Rotation paths and how fast each direction turns (degrees each step)
Each turn is a multiple of 5 degrees from 10 to 175, or 0.

[ -0.5 -13.3   5.8 -10.3  25.2 -20.6  -2.3  16.7   0.0   2.5   5.4  28.2
 -11.4   2.5  13.9  -2.5  11.9  21.9   9.8  -8.7   1.0   4.7 -13.4  12.4
   0.3  24.0   3.1   2.1  15.3   1.0   5.5 -13.3  -0.8]
[  4.4  -4.8   0.9   2.1   9.3  -8.6  -3.1   3.2 -11.3  12.7  13.6  41.0
  -9.3  15.9  13.0 -14.0   2.4  23.7  -7.9  -7.5   6.2 -22.8   3.6   0.8
   3.4  20.3   7.0  -3.3  -1.1   2.4   3.9 -16.0   3.7]
[ -3.5 -17.3  -1.0   2.8  15.3  -7.4  -7.0 -13.3  -4.0   7.6  20.6  16.0
 -21.8   5.2  12.7 -17.4   8.8  10.9   9.2   2.3   7.6  -1.4  -1.6   6.3
  -9.0  15.3  -2.2  -3.3   3.2  -6.6  -0.4 -36.7  15.3]
[ -8.5 -19.4  -4.5   6.3  17.0 -16.7   2.5  -3.7  -5.6  15.5   1.5  22.9
 -10.0  -4.9  18.8  -8.9  21.9  13.1 -20.1   1.0 -13.6  -1.1   0.9   3.1
  11.5  19.8   6.4  -4.7   6.8  -5.9   4.5 -22.8   3.6]
[ -0.3 -14.9  -4.9  -5.2  37.6 -11.1  -2.0   4.7   3.8  14.2  32.2  29.7
  -3.5  -1.2   4.7  -4.5  16.2  10.0   3.4  -0.9  -3.7  -1.2   2.1   0.6
   2.0  16.3   9.6  -8.3  -0.1   2.9   0.6 -11.9   2.3]
[ -0.2   6.2  -0.2   1.7  14.4  -8.3  -1.4  -5.1   2.4  24.1  10.9  24.1
  -8.3   8.2  12.4   2.3  16.5  34.1   5.2   3.0   2.6  -7.4   2.4   1.9
   9.5  17.3  12.0   9.7   1.7   1.9  -4.7 -23.3  11.3]
[  9.6  -8.2  10.6   5.5  16.5  -6.5  -2.6   0.8  -7.5  14.5  14.9  23.5
 -19.8  -0.2  15.5  -5.6   7.5  18.8  10.9  -7.0  -2.0   9.1  -5.2  13.6
   2.2  22.8   4.0  -5.5  21.9   0.2   5.9 -23.7  -9.2]
[  1.9 -12.7  -4.6  -8.9  14.9 -17.1   8.9  19.6  -7.1  10.1   6.7  27.9
  -9.9   7.2  13.3 -10.8  10.1  18.7 -14.2 -13.0   8.4 -12.1  -1.5   9.0
  -0.1  18.8   1.9   1.6   0.8   7.7   1.1 -28.7  -2.8]
[ -6.5 -11.5   3.2  -3.1  22.2 -17.9  -9.6 -10.1  -4.7  -3.0  20.2  25.2
 -17.1   4.9  16.5  -4.5   0.6  22.3   1.8  -7.0   2.7 -11.3  -3.5   1.4
 -10.5  21.2   8.0  -6.8  -1.9   0.8   7.5 -11.6  18.7]
[ -2.4 -14.7  -8.5  12.9  12.9 -11.6  -4.9 -10.3 -11.2  18.5   3.9  27.7
 -12.3  10.3   6.0 -18.4  16.3  12.0  -3.7  15.1  -0.6  -5.3  -1.6  -7.0
   7.8  22.6  -0.2   3.5   7.4 -10.6  -5.5 -23.6   5.9]
[-4.1  2.2  0.2 -2.8  0.5 -1.5  0.1 -4.2  4.6 -2.5 -1.3 -7.1 -3.2 -3.3
  2.7  5.4 -0.4  6.8  2.3 -2.0  1.1 -0.6 -0.7  1.5 -4.9 -3.0  1.4  1.6
 -4.0  0.5  0.2 -5.8 10.5]
125
[-0.7 -5.5 -1.6 -3.3  4.2 -3.3  4.6  8.5  2.0 -2.6 -4.5 -3.1  1.8 -5.9
  1.9  2.1  3.5 -2.1 -6.0 -6.1 -3.2  3.3 -1.2  4.7  0.4 -1.5 -0.8 -4.8
  1.3  1.1  3.5 -2.2 -3.1]
100
[-3.2 -4.5  6.1 -6.6 -9.1  1.5 -0.9 -1.7 -1.8 -2.1  3.7 -1.4 -6.0  1.2
  6.4 -6.0 -1.3 -4.1 -4.4 -2.7 -1.1 -1.1 -0.8  0.1  1.0  1.1 -0.4  0.9
 -3.0  6.2 -0.9 -2.2 -1.3]
65

[ -3.3   9.7  -4.7  -6.8 -17.8  -6.4  18.3 -16.1 -12.1   3.2   7.2  -2.9
 -14.7  -8.8  19.0  12.2   4.6 -14.9   4.6  20.0   0.0  -1.0  10.0 -16.8
 -14.4   5.5  -6.7   9.4  17.4   8.6  -5.3  14.2  18.2]
[ -2.5  20.5   8.9  -7.8  -6.4 -10.3  12.9   1.5 -21.3  15.6  -9.1   5.1
  -2.1  -4.1   6.0  13.3   1.3 -17.0  -2.8  22.9  15.2   4.6   7.7  -7.6
 -13.6   7.0   2.2  12.6  24.7   6.0  -0.9  23.2   3.7]
[ -5.4   5.5 -12.9 -11.5  -7.7 -12.5   7.4  -3.2 -13.3  20.7   3.2  -0.1
 -10.8   1.4  22.0  19.8   1.6  -5.4  -6.5  16.4   0.9   3.8  24.4  -8.2
 -13.9   7.8  -0.2  16.4  14.9   8.4   7.4  10.0  18.6]
[ 14.1   7.8   0.5 -13.9  -0.7 -25.3  14.9  -0.7  -3.6  16.3 -11.4  -0.1
  -4.7  -3.9   8.1  22.4   2.6 -18.5  -6.6  14.5   7.3  10.3   4.9  -9.5
 -16.4   8.9 -15.3  14.2  16.4  -0.1  10.1  18.0  12.3]
[ -1.4  11.2   2.9  -5.2  -2.0  -5.4  15.7  -5.3  -9.9  22.0   0.3  -8.3
  -2.8   1.9  24.8  19.2  -2.2  -8.7 -10.6  11.2  13.4  15.9  10.1 -17.0
 -13.2  -3.3   2.0  10.2   2.9   3.1   0.3   8.5  25.3]
[  5.2   4.4   5.1  -6.2  -5.0 -20.0   0.2 -12.3 -16.2  11.0  -7.9   0.3
   2.0  -4.1  16.1  21.6  -5.1 -16.1  -3.7  22.8   1.8   6.1   4.7 -16.3
 -26.7   4.0  -5.2   5.3  15.5  -5.5 -10.9   7.6   9.4]
[  2.4   3.8  -0.9  -6.4   2.8  -6.4   2.4  -6.9 -19.6  24.4 -14.4  -3.0
   0.4   9.9  18.6  13.6  -8.1  -5.5 -21.5   8.2  17.2  13.7  12.6   0.4
 -18.1   4.3  -0.8  14.6  14.6   3.8 -10.8  15.6  11.8]
[ 14.0  -5.7  -8.7  -9.9  -5.3 -16.9   7.7 -23.3  -7.0  10.5  -0.2  -8.3
  -7.3   3.4  19.0  17.2  -4.0 -10.8 -13.6  10.9   0.4   3.2   9.0 -10.2
 -20.1   1.2 -14.8  17.2  14.6   3.6 -12.5  14.1  14.1]
[ 12.3  12.7  11.5  -3.0  -0.9  -7.7  17.8 -15.7  -8.9  14.6  -9.6  -3.0
  -5.1   0.0  10.7   8.1   0.7 -14.3 -16.3   9.4  23.0  11.3  -3.7  -6.9
 -12.6   2.6  -8.4  12.9  16.7   7.3 -17.3  22.3  13.0]
[  0.5   8.2  -5.2  -0.9 -12.2  -5.4   5.6 -22.5 -15.2  12.3  10.6  -6.3
  -9.2  -0.2  19.0  11.6   0.9  -8.0  -8.1  21.2   5.0  -2.9  11.7 -15.7
 -11.0  -6.1   0.3  12.1  17.5   7.6 -23.3  13.7  11.5]
[-6.0  5.4  6.2  3.9 -2.8  2.9 -0.1 -1.2 -4.2 -2.2  1.6  0.8  3.2 -3.7
  2.2 -0.6  0.1 -2.8  4.1  6.3  1.9  0.3 -3.5 -6.3 -0.7 -3.8  5.6 -6.2
 -0.9 -2.3 -6.0 -2.3  0.0]
85

[ -5.7  -1.1  -6.1   4.8  -8.3  -3.7  -4.2  -8.4   0.6   5.9 -17.5   4.5
  27.2 -17.4   1.7 -13.5 -36.3   8.2  -8.7  -3.4  -0.5  15.3   7.4   4.2
  -8.6  -2.1  -5.0 -16.0  10.0  -2.2  13.8 -17.7  -5.1]
[ -4.0  -9.8  -3.6   8.6 -12.4 -12.0  -4.9 -13.9   7.6  19.6  -1.7   5.2
  31.7 -17.9  -2.1 -12.3  -3.4  -1.5 -15.8   2.9  -7.1  19.7  -0.4  -8.2
  -0.9  -2.8   2.6 -15.2  10.6 -20.4   9.9 -18.2 -10.2]
[-16.3  -8.6  -2.6   4.2  -9.2   3.8  -5.0  -7.7  17.6  -0.5 -14.6   8.3
  18.4 -13.0 -11.7  -5.3 -21.2  15.0 -11.5   3.8 -12.0  32.9  -0.8  -1.8
  -3.6  -7.2  10.0  -2.5   1.1 -14.6  11.3 -12.4  -9.7]
[ -3.0   0.5  -1.4  13.6  -9.9   8.4   1.7  -6.7  17.5  11.2 -12.4   4.3
  25.2 -15.0   6.6   3.5 -10.8  21.7 -16.6   2.3   1.2  10.9   7.6  -7.3
 -14.1  -6.3  14.2 -15.6   9.7 -10.1  16.2 -15.1  -4.7]
[  0.5   4.9   2.1   0.1 -10.8   7.4  -6.1 -10.7   2.4  16.4  -4.5  19.0
  18.9 -19.1  -7.2  -7.3   8.7  23.5 -13.8  12.7 -13.2  21.3  -1.6  -9.5
  -5.3 -12.1   6.9  -4.4   4.1  -7.7  21.8  -9.3  -7.5]
[ -6.7   7.5  -1.4   2.5  -3.4  12.4 -11.0  -9.1   4.8   2.6 -20.7  18.0
  15.8 -22.2  -0.3  -9.8 -21.2  23.8  -7.2  -1.1 -12.5  12.3   5.1  -4.3
 -13.1  -4.2   0.9 -11.3   4.5   3.7  17.3  -7.9  -8.4]
[ -1.7   5.5  -0.2   7.4  -5.2  -0.5  -8.9 -16.7   0.3  20.1  -7.9  13.2
  24.4 -21.4   0.4 -14.9   2.7   8.7 -12.9  -8.3  -8.1   1.2  11.8 -10.6
 -13.3  -1.2  -6.0 -20.2   8.2 -15.8  16.7 -11.4 -10.0]
[-12.8  -6.8  -7.1  -1.6  -3.7   7.3 -14.0 -12.0   8.1   1.3  -9.0  20.8
  16.5 -16.8 -16.3 -17.1  -2.7   7.5  -7.1  -9.7 -17.5  23.2   6.9   0.4
 -10.1  -2.2  -8.1  -8.5  -0.3 -18.2  14.7  -1.4 -15.7]
[ -6.3  -5.2  -7.9  10.7  -3.6  14.0  -6.5  -5.0  16.9  -0.6 -17.0   8.3
  24.0 -12.3   3.3  -2.2  -7.1  11.9 -18.7 -17.8   4.8   9.2  15.3   2.5
 -22.1   0.5  -2.0 -14.1   7.7 -16.5  15.8   0.2  -8.6]
[  6.6  -6.2  -3.1  -2.2 -12.2   8.0  -2.1  -2.4   4.7  14.8  -1.1  17.9
  25.3  -8.9  -7.9  -4.8  14.9  15.0 -18.3  -5.6  -1.0  22.3   9.4  -1.4
 -13.8  -9.4  -1.2  -1.2   7.3 -20.7  23.8  -0.6  -8.0]
[ 3.6  2.1  0.8  7.6  1.0 -0.6  1.0 -2.2  0.8  2.3  1.4 -4.2  6.3 -3.6
  2.7  4.4  5.3 -4.8 -4.7  1.1  5.6 -7.9 -0.6 -3.9 -0.7  1.9  0.7 -6.3
  4.6  0.9  1.4  0.7  1.9]
140

[ 22.4  25.4 -22.9  -2.3  21.7  -2.7  20.3   2.0 -14.8  -4.5  10.1 -10.1
   5.1 -18.5  -9.9   9.8  -2.6  -5.2   5.0 -18.6  22.2   0.3   1.5  -8.8
  -9.1 -11.6   8.4 -16.6  -0.2   3.0   0.9  -4.2   5.8]
[ 15.1  13.6  -4.0  -5.0   2.7 -17.7   7.2  -7.0  -7.3 -22.7   6.4   1.7
   9.6 -11.6   0.0   0.9  10.1  -2.6   5.5 -15.3  16.1 -16.1  14.8 -22.7
  14.5 -15.4 -19.2 -10.9   9.7  14.6  -5.1  11.5  24.3]
[ 19.3  16.0 -23.2 -10.8   4.9  10.5   8.0   0.9 -19.1  -5.6  17.8  -6.2
 -11.3 -24.2 -17.0  -3.9  23.3  -3.5  -8.8  -5.0  12.3  -4.1  -6.3 -20.9
   7.2  -7.7   0.4  -6.3  14.6  -4.6   2.7   6.1   9.3]
[  7.0   7.5 -20.6  -7.1  19.9 -11.7  11.4   6.8  -9.5 -16.6  13.7  -1.1
  15.2  -6.9  -7.8  11.2  -3.9  -2.8   5.9 -22.9  11.9  -4.0  -5.2 -14.4
  16.7   6.0 -14.7  -8.4  28.2  15.0  12.7   6.1   5.0]
[ 26.6  25.2 -18.2  -9.3   4.9   3.6   9.4  -0.7 -20.2 -14.2  14.1  -3.2
  -4.7 -24.7  -0.9   5.6  -4.7 -13.3  14.8 -10.1  19.4   8.0  13.8  -1.7
   4.9 -10.1   0.5 -13.9  -2.8   5.3   6.9  -1.6  10.9]
[ 10.0  11.9  -4.1  -7.2  13.3  -5.1  13.4   1.1   1.6 -12.8   1.4  -5.4
   7.4 -10.2  -8.2  -0.5  15.1  -3.5  -6.5 -16.2  31.6 -24.8   3.4 -18.2
   0.3 -13.6 -12.0 -17.1  11.2   4.6   8.0  15.2  19.7]
[ 21.9  17.6 -19.4   2.4   5.0  -9.1  12.5   4.2 -19.2 -13.7  17.8 -10.3
  -3.7 -24.2 -15.4  -0.8  16.2   1.6  -9.3  -9.5  -0.9   4.2   4.7 -18.4
  12.4 -12.3   0.8  -1.8  16.6   9.3  -9.5  -1.5   5.6]
[ 10.4  10.6 -16.5 -15.5   9.6  -5.3   8.9  -2.0 -21.6 -11.8  16.4  12.3
   7.4  -5.4  -0.4   4.4   0.3   3.3  14.1 -16.7  17.6  -0.5  -7.0 -25.6
  12.9   5.0 -17.4  -7.1  17.5  -1.8  13.0  10.3  19.5]
[ 22.9  19.1 -27.9 -13.5  11.0   6.7   4.6  -2.4  -8.8  -1.7  12.3 -14.1
   7.1 -23.5 -11.8   5.2   0.8 -22.1   4.0 -18.1  19.6  -5.8   6.6  -0.4
   8.0  -8.0  -3.2 -16.5   7.0  12.3   2.2  -3.5  -2.3]
[  5.8  17.9  -2.0   1.0   9.5  -9.5  14.8   3.1  -7.5 -28.8   3.5   1.9
  -2.9 -18.8  -5.3   5.4   7.8  -3.7  -2.6 -11.5  18.5  -7.5   6.4 -10.6
   6.8 -11.7  -5.4 -18.2  12.1  20.3  16.7  18.0  24.7]
[ 3.3 -0.9 -1.0 -1.1  5.4 -3.8  3.8  2.7 -5.0  0.1  2.3  1.3  3.9  3.6
  2.6  4.3 -7.6  6.3  6.6 -1.5 -0.7  8.0 -1.0 -1.5 -2.2  3.0  0.4  3.2
  1.6 -3.9 -2.4 -3.9 -2.1]
100
[-6.3  0.6  3.8 -2.4  1.0  1.3  5.7  0.5  0.1 -1.5 -3.9  9.4  1.9  0.1
 -2.4  5.6 -0.9 -1.0  3.2  1.5 -3.8 -5.8 -2.7 -0.5 -4.3  4.3 -1.1 -3.6
  5.1  1.1 -1.8  3.6  6.1]
175
